Q591: [ 15.9, -39.9,  48.9, -42.9,  13.5,  -0.7]
Q419: [ 60.0,  -6.7,  -6.7, -44.0,   9.9,  17.6]
Q159: [ 12.8,  -9.9,  -1.0, -45.1,  16.2,  -0.5]
Q2: [ -9.5, -16.1,  -3.0, -54.0,  24.4,  12.1]
Q812: [-52.8,  -7.7,   5.6, -42.8,  11.1,  15.6]
Q689: [-54.3, -87.9, -24.9, -48.9,  23.4,   5.0]
Q370: [  2.5,   7.1,  -1.9, -52.2,  28.4,  15.8]
key -> tag
[12.8] -> Q675
[-52.8] -> Q693
[5.6] -> Q64
[2.5] -> Q959
join Q812 1:  => Q693
find: [ 15.9, -39.9,  48.9, -42.9,  13.5,  -0.7] => Q591
find: [  2.5,   7.1,  -1.9, -52.2,  28.4,  15.8] => Q370
find: [-52.8,  -7.7,   5.6, -42.8,  11.1,  15.6] => Q812
find: [ -9.5, -16.1,  -3.0, -54.0,  24.4,  12.1] => Q2
find: [ 60.0,  -6.7,  -6.7, -44.0,   9.9,  17.6] => Q419

Q875: [  8.1,  31.2,  14.2,  50.9, -38.7,  -7.9,   0.9,  23.3, -43.0,  -9.3,
  18.0,  58.1, -50.8,  34.8,  58.5, -22.5,   9.7]
Q419: [ 68.3,  13.7,  -9.9,  26.8,   9.0,  -0.3, -50.9,  12.7, -43.8, -34.0,
  34.4,  28.4, -41.1,  15.8,  31.9,  20.7, -12.0]
Q2: [ 27.6, -19.7, -11.9,  72.5,  10.8,  17.8,   8.7, -58.6, -19.5,  -3.8,
 -15.2, -26.1,  24.2,  -1.2,  14.9,  -8.3,   0.0]
key -> tag
[-11.9] -> Q540
[-34.0] -> Q595
[-9.3] -> Q435
[-12.0] -> Q212
[-41.1] -> Q303
[-9.2] -> Q537
[-33.9] -> Q692
join Q419 10:  => Q595
find: [ 27.6, -19.7, -11.9,  72.5,  10.8,  17.8,   8.7, -58.6, -19.5,  -3.8,
 -15.2, -26.1,  24.2,  -1.2,  14.9,  -8.3,   0.0] => Q2
find: [ 68.3,  13.7,  -9.9,  26.8,   9.0,  -0.3, -50.9,  12.7, -43.8, -34.0,
  34.4,  28.4, -41.1,  15.8,  31.9,  20.7, -12.0] => Q419

Q928: [ 49.3,   5.3,  25.5,   6.4,  53.1,  13.1, -83.3,  16.1, -24.1]
Q812: [ 13.3, -22.9, -47.7, -19.1,   4.0, -17.0,   5.8, -32.4,  55.9]
Q875: [ 48.1, -15.5, -30.2, -25.9,  17.0, -15.7, -50.9, -32.8,  -1.2]
Q419: [ 58.7,  -2.2,   2.1, -17.6,  42.6,  -3.4, -88.3, -11.2, -34.3]
Q922: [ 56.7,  -8.7, -14.7, -24.1,  29.8, -10.6, -73.8, -24.1, -23.0]
Table of tags by key:
[53.1] -> Q311
[4.0] -> Q244
[17.0] -> Q654
[29.8] -> Q140
[-30.2] -> Q996
[42.6] -> Q480
join Q875 5:  => Q654
find: [ 13.3, -22.9, -47.7, -19.1,   4.0, -17.0,   5.8, -32.4,  55.9] => Q812
find: [ 49.3,   5.3,  25.5,   6.4,  53.1,  13.1, -83.3,  16.1, -24.1] => Q928
find: [ 58.7,  -2.2,   2.1, -17.6,  42.6,  -3.4, -88.3, -11.2, -34.3] => Q419

